In the rows, 128 means zero.
A state moves one step at a time under one of 7 hidden systems, and each row is a state written as 18 numbers. Each run below is a few steps of one system.
vun, seq 1:
[[109 112  94 120 128 112  94 164 101 177 178 104 124 180 118  85 145 116]
 [119 137  87 111 156  65 139 133  98 130  89 128  72 121 152 133 143 167]
 [133 111 108  75 103 162  98 154 113 130 163 143 125 137 184 133 117 195]
 [163  80  98 130 163 139 160 122  80 124 126 129 110  65 172 115 137 107]
 [104  92 167 150 107 172 115 130 163  94  97 106 111  91 176 122 119 181]
 [140 113 150 126 140 152 151 148 129 111 181  64 145  92 113  79 133  96]
 [120 150 160 147 131 124 109 121 124 127  58  89  74 106  84  81 111 144]
 [153 174 158  78 135 146 155 139 162 158 167  89 108 165  97 123 101 162]
 [182 142 122  86 151 115 133  95  87 151  98 161 121 108  60 109 127 140]
 [160 105 144 150 138 158 139  97 166 174 117 148 120 166 134 168 101 181]]
fal, seq 2, 10 rows:
[[121 114 170 127 108 197  94 179 150 134 137 126 130 122 153  71 115 112]
 [144 159 141 128 174  78 148 114 125 125 123  76 101 105  51 105 124 132]
 [118 151 134 107  59 147  79 134 100 143  70 147 129 172 141 101 109 157]
 [178 141 128 111 182 135 177 110 135 186 138 149 102 144  88 149 124  99]
 [108 107 119 143  91 108 100  83 126 103  86 167 157 131 122 174 138 186]
 [154  95 136 139 135 177 147 141 153 161 195 144 179 157 144 135 131  80]
 [108 103 137 172 163  63 123 136 149  78 118 130 154  88 101 119 153 147]
 [112 147 132 124  91 141  88 180 133 128 174 108 159 181 164  98 101 136]
 [166 152 117 131 191  67 168 152 103 129 107 130 110 103 124  95 127 100]
 [106 164 117 120 100 128  70 127 130 117 107 141  89 155 172 164  82 184]]
pef, seq 3:
[[148 140 112 115 153 139 114 141 150 144 212 175 167 160 124 162 111  92]
 [103 117 120 168 135  73 134  94 129  90  68 159 139 102 121 162 158 122]
 [ 91 128 147 138 112 164  81 157 187 105 196 130 153 147 147 152 113 128]
 [117 157 108 137 152  73 158 125 101  78 122 119 131  86 130 136 146  62]
 [ 70 147 138 143 103 148  60 145 165 120 123 111  75 147 159 142 102 163]
 [147 181 108  65 150 117 184 130 114 111 174 126 113 110 133 155 130  84]
 [ 92 116 117 136 109 151  72 100 121 135  63 153  59 108 133 143 135 140]
 [134 127 136  95 139 171 193 126 168 151 194 115 121 142 146 176 141 107]
 [ 99  98 124 122 106 129 122 106 100 113  75 136 117  79  97 105 185 101]
 [103  98 127 152 130 164 131 146 163 174 182  81 112 181 153 133 133 119]]
vub, seq 4:
[[158 177 109  86 153 134 181 119 105 119 163 104  95 104 147 152 109  82]
 [114 121 121 107  81 159  82 110  96 110  61 160  98 100 162 130 119 167]
 [131 121 144 125 136 197 183 114 164 158 156 109  97 130 160 163 134  84]
 [104 113 156 111  93 139 125 102 120  88  80 118 135  70  82 106 169 140]
 [ 92 106 136 161 116 169 107 134 157 182 151  87 101 181 122 117 135 100]
 [117 146 134  93 135  71 181 127 122 122 112  97 129 119  66 108 178 129]
 [112 111 100 119 119 124  48 138 113 173 155 140 113 178 100 114 121 172]
 [153 107  89 121 172  80 206 117 108 153 142 126 131 137 136 153 165 119]
 [125  89 123 104 129 127  70 146 135 106 147 180 146 109 138 126 133 207]
 [156  78 109 179 166 134 163 118 116 134 182  94 153 119 173 142 117  95]]
keba, seq 5:
[[119 144 122 142 169 139 116 170 145 160 137 164  79 139 139 118 129  52]
 [ 92 155 114 114 111 103 132  77 143  94 120 131 107 119 120 209 132 163]
 [129 125 128  81  94 178 151 158 116 155 148 156 146 152 161 112 158  78]
 [102  90 113 170 180 110 126  99 152 124 120 139  78  89 115 168 159 109]
 [ 84 116 136  91  58 155 141 134 138 107 147  98 162 146 154 138 159 161]
 [121 105 107 135 180 124 125 167 115 152 149 124  83 107 123  81 159  63]
 [ 85 119 112 127 111 105 106 106 134 108 108 102  87 127 148 167 132 211]
 [153 131 124  62 128 163 159 171 109 152 181 115 124 134 152  91 137 113]
 [135  90  98 153 175 110 105  93 108 133  88 144  63  77 126 140 129 150]
 [138 107 147 102  83 173 167 119 140 131 150  87 154 146 168 140 124 185]]
levib, seq 6 (10 x 18):
[[164 117 152 151 110 145 181  72 116 102  94 116 175  95 128 149 121 119]
 [122 127 190 163 124 178  99 156 182 124 109 148 145 123 114  90 114 101]
 [119 163 152 159 134 107 142 108 146 125 152  53 133 144  68 122 109  99]
 [108 196 144 100  96 101  84 159 132 129  90 154 122 172  92 100 115 139]
 [147 160  93 107 173 108 133 120 123 180 176 132  88 172 105 162 111 113]
 [139 135  98 101 103  99 124  86 105 122  94 196 157 138 120 183 134 164]
 [147  78 116 151 155 155 138 141 149 156 168 185 166 147 164 152 143  96]
 [101  95 130 185 130  95 137  98 141  67 132 120 180  94 129 162 143 121]
 [ 94 126 153 151 103 141  90 195 156 100 156 127 171 143 169  88 128 110]
 [105 167 111 146 159  83 130 143 119  91 151  70  92 108 140 127 112  90]]
fal, seq 7 (10 x 18):
[[134  92 112 186 108 139 123 108 123 113 143 145 184 144 196 170 107 114]
 [140 118 162 161 174 134 143 160 178  77 162 146 155  77 155 131 116 103]
 [101 155 134 157 118 103  71 140 126  62 157  84 149 108 123 107  95 123]
 [136 182 151 133 123 137 137 171 118 124 101 106 113 137 155  75  99  67]
 [131 210 130  93 145 105 111 121 131 114  98 143  62 114  98 144  97 131]
 [131 166 102 109  74 153 127  73  87 141 103 142 119 156 139 177 110  96]
 [123 117 139 133 143 161 156  97 159 133 107 185 112 104 126 181 154  81]
 [ 75 115 131 131  99 137 112  91 162  91 172 127 159 118  92 181 154 127]
 [ 92  99 136 141 107 136 141 160 133 124 151 120 173 129 122  90 182  57]
 [ 77 144 134 120 155  80 118 183 170 122 145 117  94 137 102 105 160 133]]
vun, seq 8:
[[129 144 120  74 141 119  88 142 123  84 124 191 106  71 119 132 131 161]
 [154  98 104 148 110 180 128  83  91 153 149  99 128 141 176 155  92 122]
 [121 110 164 124 138 132 185 153 160 101  88 153 133  83 153 115 176 110]
 [103 112 140 155 123 158  54 110 149 106 177  91 129 112  93 127 104 138]
 [135 144 139 133 114 104 193 131 104 152  89  72 138 158 118  89 148  93]
 [108 161 147 102 153 120  77 160 175 129 130 160  74 127  87 121 121 167]
 [168 141  92 100 118 116 154  79  75 147 161  96 147 153 113 154 108 137]
 [145 105 142 122 137 138 140 152 137 157  62 203 117 129 151 114 149 143]
 [132  94 118 152 159 132 117 100 157  99 205 123 145 105 130 184 114 152]
 [133  93 137 158  87 116 143 129  86 124  76 122 195 132 137  76 155 110]]
keba, seq 9, 10 rows:
[[177 137 101 128 142 127 104 100 100 112 163 185 171 119 131 169  85 118]
 [156 116 144 171 119 129 165 119 131 106  87 169 185 123 187 150 117 107]
 [116 130 175 175 128 164 110 132 180  76 150 133 167  96 129 136 106  89]
 [ 93 158 134 175  94 107 118 119 112  86 102  89 155 127 124 118 119  64]
 [ 92 197 156 142 120 126 111 165 172 126 105 121  89 165 139 121 103  98]
 [115 210 113  81 126 115 114 105 130 121 148 138  93 141  79 172 110  97]
 [126 154 108  94  95 144 145 111 114 164  90 190 115 172 142 170 143 102]
 [119 110 134 118 150 150 161 108 180 146 152 178 128 128 113 193 165 104]
 [ 84  80 119 126  84 128 133 105 121 108 135 150 182 116 113 146 194 108]
 [ 71  76 125 170 130 119 127 170 161 139 144 121 134 149 155 109 180  94]]
vub, seq 10:
[[109 101 165 113 119 201 139 117 194 142 156 140 110 120 126 160 148 136]
 [107  86 142 148 107 137 138  97 112 112 123  88 162  94  75  99 174  93]
 [ 75 111 146 166 125 113 100 172 170 155 117  99 107 168 116  91 156 140]
 [131 166 116  93 151  72 151 131 116 133 178  82 130 146  62 122 138 129]
 [139 113  81 115 128  87  81 137  67 158 104 155 118 159 130 102 129 174]
 [159 113  98 114 183 115 175 126 146 156 171 152 109 140 168 180 128 153]
 [158  83 124 108 123 133 116 113 106  83 142 163 181  73 142 133 133 176]
 [132  69 138 200 153 164 124 147 149 125 145 112 131 113 197 117 109 116]
 [124 154 179 136 130 111 163 143 161  66 120  77 145  86 128 108 116 148]
 [143 157 144 142 109 152  72 145 107 137 119  87 116 147 119  71  69 131]]
mikod, seq 11, 10 rows:
[[115 141 150 156 134 110 133 161 144 128 149 110 170 149  87  81 144  53]
 [ 94 167 130 151 153  60 115 159 159 133 102 128  99 165 104 122 134 135]
 [122 184 103  64 117  99 128 153 122 143 174 137 134 182 122 145 125 141]
 [136 141  76 103 148  96 121 136  87 122 126 197 113 118 172 158 134 113]
 [107  98 104 126 119 151 127 105 150 103 164 149 125 118 190 208 134 149]
 [126 100 132 132 126 155 144 133 122  69 168 122 163  61 160 129 143  85]
 [ 82 101 144 185 136 140 117 139 148  99 107  71  86  88 163 110 131 111]
 [109 165 164  96 110 139 170 136 141 116 130  43 100 121 103 101 133 131]
 [132 169 120  89 129 127  97 142  87 144  82 120  58 119 100  79 118 120]
 [129 134 107  92 112 146 145  81 111 188 100 129  74 166 107 169 137 155]]
mikod, seq 12, 10 rows:
[[ 98 130 109 139  82 141  67  96 123 140 139 117 127 179 131 167 100 176]
 [171 139 137 102 133 143 203 133 120 135 126 165 166 120 142 131 146  63]
 [ 97 116 132 180 152 120  45 115 159 101 121 155  96 103 116 151 104 154]
 [123 128 135 126  86 138 182 126 128 133 167  81 192 172 133 130 144  92]
 [130 153 147 136 175 102 108 169 151  97  87 173  92  83 125  99 122 109]
 [ 94 143 103 134 105 121 108 105 130 147 170  71 118 184 122 163 114 154]
 [152 162 133  74 119 119 175 156 104 112  99 174 147 106 146 111 149  89]
 [105 111 102 160 159 141  63 111 147 136 147 138  63 124 137 171 100 151]
 [124 123 130  96  75 136 187 102 108 104 143 110 195 128 130 143 162 107]
 [119 113 145 156 171 148  84 169 159 120 107 166  78  82 148  95 120 102]]
pef, seq 13 (10 x 18):
[[146 118 123 142 113 151  57 143  84 146 148 115 148 142 109  64  96 114]
 [168 150 135 153 162  80 189 131 129 158  88 110 122 165 145 124 106 145]
 [148 139 150  79 102 134  76 130 126 119 123 163 152 131  83 105 112 205]
 [184 116  97 164 163 122 135 103  98 154 146 160 161 145 139 148  95  86]
 [125 125 181 157 119 117 139 121 179 103  67 156 151 123 122 138 129 179]
 [145 133 136 133 133 139  91 127 130  99 209 124 191 118  90 121 103  97]
 [120 155 130 196 129  85 131 115 118 109  60 124 132 138 148 131 108  88]
 [114 183 165 104 128 128  98 156 189 109 166 122 118 148  98 134  94 171]
 [148 175  85 112 129  96 118  90  66 110 129 151 138 117 103 156 108  75]
 [104 148 149 155 128 148 104 124 188 141  89 173  85 160 151 175 109 144]]
levib, seq 14 (10 x 18):
[[118 162 160  96 160 162 143 158 166 131 133  99  43  97 137 111 117 122]
 [151 150 120  82  99 155 110  79  73 131 120  92 105 111  87 120 104 151]
 [143 123 142 118 120 166 158 128 125 192  60 155  87 151 129 112 144 110]
 [137 102 143 115 156 146 145  80 162 146 150 121 116 105  47 155 149 149]
 [133  90 138 144  89 119 113 119 104 153  99 138 197 166  82  82 155 136]
 [110 106 141 169 188  82 150 161 179 155 128 125 116 152 102 113 159 124]
 [126 132 118 110 123  72  95 136 122 101 165 114 171 141  94 123 120 202]
 [155 129  98 143 156  84 131 178  91 151 116 153 135 163 186  93 117 131]
 [146 129 122 133 177 106 141 121 156  96 142 140  99  95 170 180  97 189]
 [179 123 131 115 103 156 126 133  93 101 145 149 191 112 179 116  92 144]]

Which system made each of these runs?
seq 15 (2 x 18):
[[160  66 133 137 125 144 151 115 128 169  84 175 157 143 148 130 150 171]
 [155  56 150 150 149 135 141 136 149 132 161 139 199 114 111 105 154 150]]
 : pef
seq 16 (2 x 18):
[[137 137 115 186 117 104 139  70 100  98 119  81 158 124 141 160  93 117]
 [128 175 189 129  96 173 137 158 170 104  94 143 137 132 164 117  93 107]]
 : mikod
seq 17, 2 rows:
[[134 154  91 148 158 105 132 136 113 143 192  82 118 164 149 145  93  93]
 [114 181 129 104  98  96 145 131 119  73  68 164 130 114 168 151 124 140]]
 : mikod
seq 18:
[[109 154 165 159 145 149  72 156 199 131 156 141 111 158 112 136  92 136]
 [143 187 111 114 114  81 160 106  95 116 151  95 172 159  96 146 112  98]]
 : levib
seq 19:
[[131  79 154 146 152 121  99 166 130 124 116 113 135  92  99  45 148 151]
 [156 115 113 153 123 112 144 129  89 141 151  59 158 160 160 102  94 153]]
 : pef
seq 20, 2 rows:
[[ 82 177 114 138 111 147  87 146 136 102 150 119  91 132 172 153  99  69]
 [103 192 119 100 117 131 162 119 130 106 107 127  74 121 162 172 125  80]]
 : keba
seq 21 (2 x 18):
[[177 163 112 125 167 142  95 104 113 160 126 165  88 131 104 146  72 105]
 [119 128 123 145  72 134 126  63 124 130  94 157 175 163 115 186 128 130]]
 : mikod
seq 22:
[[ 93 134 107 171  93  95 125 108 104 134 104  57 125 173 141 129 118 135]
 [160 149 153  72 135 157 164 177 140 139 107 182 117 120 164 102 133 124]]
 : fal
seq 23, 2 rows:
[[164 136 124 158 151 122  80 134 101 146  68 151  88 132 151  99  77 162]
 [187 166 146 126 132 150 158  90 133 141 117 124 127 147 140 167  63 164]]
 : fal
seq 24, 2 rows:
[[123 144 103 116 109  72 145 154  69 131 102  84 129 149 144  80 141 132]
 [139 146 132 118 174 137  86 169 164 151 137 151  59 138 146 122  91 172]]
 : keba
seq 25:
[[139 165 146  76 121 123 138 149 126  92 164 148 177 101  77 101 142  81]
 [129 147 125 179 133 139  80  85 120 159  82 124  78 150 103 140  83 104]]
 : vun
seq 26:
[[167 158 108  69 157 141 122 151 120 125 171 156  99 114 165 147  90 163]
 [161 108 116 125 138 149 134  81  99 111  82 166  98  68 160 159 117 142]]
 : pef
seq 27 (2 x 18):
[[166 164 119 105 171  89 169  83 101 115 109 126 102  86  77 148 126 113]
 [137 111 144 131  93 178  73 118 138 164 103 172 138 171 137 133 101 177]]
 : levib
seq 28 (2 x 18):
[[ 93 134  91 132  76 126  81 148  87 114 121 159 155 150 185 129 129  96]
 [131 148 125 140 192 117 182 150 170 134 157 131  84 117 158 163 132  74]]
 : fal
seq 29 (2 x 18):
[[ 71 108  95 151 136 112  65 147 128 153 163 119 101 154 101 116 157  93]
 [ 97 129 117  92 126  82 197 147 139 132 127 131 134 145 123 142 198 120]]
 : mikod
seq 30 (2 x 18):
[[106 107 175 146  83 176  93 165 148 107 106 119 154 116 158  74 124 139]
 [127 149 144 145 163 117 164 139 136 126 145  45  85 106 110  94 125  86]]
 : levib
